(in the rows, 128 means zero)
A single turn carries every row of the set below to another of its rows. Some are shown first; where does it send the rows asked next?
j384: [114 159 138 142  94 136 119 133  95 109 101  97 134 145 129 102 138 134
 142 122 111 121  78 126]
j991: [161 115 133 118 129 167 113 128 119 123 117 154  98 132 109 117 113 118
 135 107 118 127 123  96]
j201: [111 156 133 135 100 139 114 135  99 110  97  94 131 155 125 101 133 140
 146 126 111 123  82 123]
j497: [172 119 123 117 108 151 122 113 110 116 122 157  97 124 115 110 124 116
 133 101 119 130 125 103]
j609: [ 90 157 126 140 123 147 123 109  94 110  93 128 110 135 124 129 133 131
 155 115 120 132  69 115]
j529: [115 138 156 132 136 184  99 144 111 114 120 129 136 146 146 107 133 125
 131 137 117 132 103 128]
j325: [ 87 111 144 139 110 148 130 136 121 143 117 125 123 151 122  95 132 129
 133 118 128 161 125 163]
j106: [ 82 115 144 139 109 137 137 117 119 135 119 141 111 138 128 103 133 118
 135 101 132 164 120 166]
j478: [110 180 129 155 119 141 118 118  96 130 131 103 117 160 111 117 140 138
 135 106 126 124 111  90]
j493: [103 143 148 132 110 160 140 108  91 103 127 147 113 111 154 119 157 112
 122 104 124 127 106 123]
j559: [114 178 123 152 113 135 119 112  93 127 128 102 117 159 110 114 143 140
 136 101 128 124 112  90]
j699: [ 77 109 131 127 112 136 126 118 121 134 110 137 109 154 122 100 127 126
 142 105 130 167 127 159]
j910: [113 140 135 165 102 154 109 143 146 126 147 139 115 128 102 101 121 116
 123 141 110 145 123 137]
j969: [112 137 123  92 117 145 129 148 137 138 121 159 111 135 127 119 113 124
 104 120 137 130 133 110]
j372: [162 103 124 114 112 150 115 128 102 124 125 130 110 144 109 108 127 129
 129 109 118 119 140  90]
j895: [ 93 155 115 132 110 138 124 101  92 105  90 128 108 139 123 124 137 131
 154 111 119 134  74 115]
j150: [ 85 126 119  96 130 165 111 113 102 101  95 135 109 161 128 109 134 139
 143 119 114 132 131 103]
j115: [123 199 122 156 114 147 113 108 115 124 118 127 109 151 115 109 127 131
 143 101 122 137  99 103]
j459: [ 94 111 132 135  93 134 134 124 113 136 117 127 123 148 124  87 139 130
 132 110 128 164 129 167]
j935: [132 138 113 113  85 141 107 104  96  93 116 132 130 147 149  82 155 137
 135 114 119 139 119 132]
j696: [ 91 125 124 156  91 128 131 112 120 116 156 141  98 115 101 119 142 114
 122 114 119 137 133 118]
j199: [132 119 100  98 110 128 102 133 122 138 142 149 130 151 130 115 126 133
 109 127 149 138 125 117]
j794: [122 141 115  91  96 133 137 135 129 133 124 162 109 125 131 113 124 121
  97 111 140 130 134 115]
j33: [165 108 143 127 116 153 125 134 102 126 135 134 111 127 116 115 131 117
 121 110 122 115 129  97]
j455: [135 123 116 112 113 133 109 140 122 143 151 152 132 137 139 122 130 119
 101 128 154 136 116 122]
j223: [ 76 115 117 142 116 142 111 124 131 121 141 133  98 141  86 120 123 128
 133 130 113 140 142 107]
j613: [121 196 121 151 119 149 108 110 114 123 113 124 107 159 110 107 123 136
 145 103 119 137 104 100]
j647: [118 136 102 146  77 134 103 120 138 112 139 136 110 140  95  84 129 130
 132 133 106 149 138 133]

j647 moves to j223
j199 moves to j969
j33 moves to j497
Now these:
j384 moves to j895
j115 moves to j559
j699 moves to j325
j529 moves to j493

A single turn carries every row of the set below to another of its rows. Some are shown first; where does it send the rows asked next?
j745: [146 135 163 164 120 115 116 143 109 128 130 134  88 100]
j446: [133 109 138 120 101 120 145 155 142 110 111 133  79 128]
j616: [135 116 119 130  79 137 109 156 124 103  98 149 124 141]
j411: [145 150 135 142 109 139 129 143 100  75 103 119  84 109]
j685: [131 130 124 170  78 113 120 126  85 122 123 158 117 115]
j801: [157 107 147 146 104 149 141 181  84 127 110 156  91 121]
j928: [155 113 112 128 103 144 111 154 101 133 112 168  73 112]
j761: [150  99 138 143  91 144 153 116 117 125  88 138  86 138]
j437: [133  82 147 116  96 117 128 141 122 127 123 134  83 121]
j17: [150 129 150 151 103 156 115 132  98  74  90 133 108 115]
j695: [162 102 141 144 110 139 136 157  73 147 104 157 107 120]
j349: [123 152 118 139  94 117 110 128 106 115 129 126 119 124]
j595: [139 143 120 131 106 150 122 179 104 103 123 145 116 128]
j296: [136 120 151 133 103 126 135 153 118 120  80 142  57 123]
j61: [136 131 151 132 102 140 124 112  96  85 121 137 130 119]
j428: [154 130 142 143 127 123 103 120 119 124 123 124  78 116]
j748: [121 128 135 160  80 108 135 121 112 126 128 118  84 121]
j954: [131 132 135 144  96 126 136 153  64  99 111 161 104  88]
j885: [156  96 158 157  92 137 138 124  95 132  85 150  82 130]
j932: [140 110 109 126 112 128 119 125 102 132 102 178 105 123]
j364: [141 125 136 131  91 139 126 189  88  95 111 133 116 127]
j197: [133  96 138 122  95 141 128 137 101 111  95 183 113 115]
j566: [144 109 115 119  84 143 125 149  86 100 144 140 108 107]
j359: [142 107 136 136 106 119 125 182 100 144 120 119 100 124]
j532: [131 157 127 155  99 133  97 138 111 102 116 143 118 131]
j281: [138 119 139 165  82 133 165 135  96  93 105 117  89 127]
j619: [163 125 142 162 132 149 132 134 104 133  92 137  98 136]
j674: [129 117 142 146  75 112 132 104 107 118 102 116  93 130]
j804: [125 136 178 149 111 107 132 125  95 118 104 132  93 111]
j202: [130 102 124 133  82 122 134 149  59 102 115 132 103 100]

j349 moves to j885
j359 moves to j685
Now these:
j954 moves to j428
j932 moves to j17
j804 moves to j928
j761 moves to j364

A single turn carries every row of the set below to another of its rows. Some are shown first; where does it send the rows asked next?
j242: [137 123 106 118 144 127 115 108 110 110 113 107]
j79: [158 130 117 115 126 145  93 118 160 112  99 149]
j339: [131 126 100 114 143 138 101 109 123 116  88 136]
j176: [123 125 112 118 148 133 119 105  98 113 120 117]
j690: [127 144 173 138 141 103 111 120 146 125 119 145]
j912: [161 153 105 104 114 125 126 105 143 114 119 127]
j683: [173 139 108 120 147 111  96 116 138 120 127 110]
j680: [161 129 118 138 139 156 130 131 137 151 118 153]
j607: [156 130 123 137 141 155 141 125 122 148 136 144]
j229: [155 143 121 124 154 113 108 111 114 123 153 110]
j184: [123 146 172 133 143 106 103 118 147 128 113 146]
j133: [126 142 174 139 141 104 112 119 146 125 119 141]
j190: [119 139 137 116 139 161 110 109 117 122 143 164]
j978: [142 123 100 118 142 130 108 109 123 111  94 118]
j850: [136 160 110 103 120 145 121 102 139 125 116 166]
j973: [115 128 112 117 152 144 116 105  98 119 115 138]
j848: [119 130 105 116 149 146 106 106 111 121  98 147]
j641: [129 142 171 139 139 103 109 122 150 125 114 145]
j549: [165 143 102 121 146 124  83 118 147 129 107 141]
j878: [144 147 109 120 153 136  83 115 133 135 111 169]
j784: [155 131 133 121 131 132 122 112 127 103 146 102]
j943: [131 142 171 138 138 102 112 123 151 123 114 142]
j800: [154 132 121 138 140 156 136 127 128 150 129 154]
j205: [134 147 125 124 157 131 107 108 102 131 158 136]
j267: [136 157 121 104 122 137 137  98 117 119 145 136]
j783: [131 135 142 119 139 148 124 109 111 112 161 127]
j710: [129 161 119 105 123 147 131  97 123 126 134 157]
j580: [163 127 121 140 138 148 142 127 125 144 136 132]
j172: [151 155 113 106 117 128 137  99 128 115 138 120]
j515: [168 127 120 118 125 131 107 117 152 104 118 112]
j36: [169 126 119 136 136 146 138 130 134 144 126 132]
j323: [128 151 119 120 158 141  95 109 112 137 137 166]
j122: [152 155 104 102 115 135 120 104 149 120 107 148]
j326: [127 143 171 138 139 103 109 122 149 126 116 145]
j309: [130 141 170 135 144  98 108 119 148 125 118 133]
j561: [131 137 125 117 133 161  96 114 141 120 110 175]
j97: [125 143 173 136 144 100 108 117 144 125 123 137]
j252: [122 143 172 135 147 104 108 117 143 126 120 141]
j556: [129 142 172 138 139 100 111 120 149 124 117 138]
j409: [130 141 169 135 143 101 104 120 153 125 112 137]
j487: [169 128 117 136 136 149 134 130 139 146 118 141]
j38: [129 143 167 135 143 104 102 121 153 126 109 143]

j323 moves to j878
j176 moves to j973
j680 moves to j487
Now these:
j515 moves to j784
j850 moves to j122

